[[-47.9   8.5 -16.8  61.7]
 [ 33.6  37.3   2.2  33.0]
 [-49.0   5.1 -17.0  61.5]]
->
[[  8.5 -16.8]
 [ 37.3   2.2]]

[[-13.3  28.8  28.5 -29.1  11.3]
 [-10.3 -19.3  -2.0  -5.2 -19.4]
 [ 50.2  25.7 -44.4  49.7  30.5]
 [ -7.7  -9.3  -5.8 -14.5  -3.1]
 [ 38.3  26.8 -32.4  35.1  29.7]]
->
[[ 28.8  28.5]
 [-19.3  -2.0]]

[[ 37.7 -13.2  -4.3 -14.0  35.9]
 [  2.8  13.5  14.1  20.7  -4.8]
 [ 44.8  -7.8   4.0   4.0  13.3]
 [ 21.1 -12.3  -8.0  -7.8  30.9]
 [-43.0  10.5  -2.0   7.2  -8.1]]
->
[[-13.2  -4.3]
 [ 13.5  14.1]]

[[ 18.3  18.1 -46.1 -20.7]
 [ -6.8   3.4   2.9 -16.6]
 [-29.6 -33.3  24.7   7.3]]
->
[[ 18.1 -46.1]
 [  3.4   2.9]]

[[ 17.0 -48.5   4.5 -18.0   7.6]
 [  0.8 -50.3 -26.0 -23.3 -52.3]]
->
[[-48.5   4.5]
 [-50.3 -26.0]]

[[  6.8  -8.5   9.6 -28.0  11.6]
 [-54.0  -8.7  15.6 -30.8   7.7]
 [-54.4  -4.4   8.2 -22.5  21.9]]
->
[[-8.5  9.6]
 [-8.7 15.6]]

[[-11.9   3.0  -4.4   0.1   2.8]
 [ 56.7 -19.7  24.7   0.1 -16.0]]
->
[[  3.0  -4.4]
 [-19.7  24.7]]
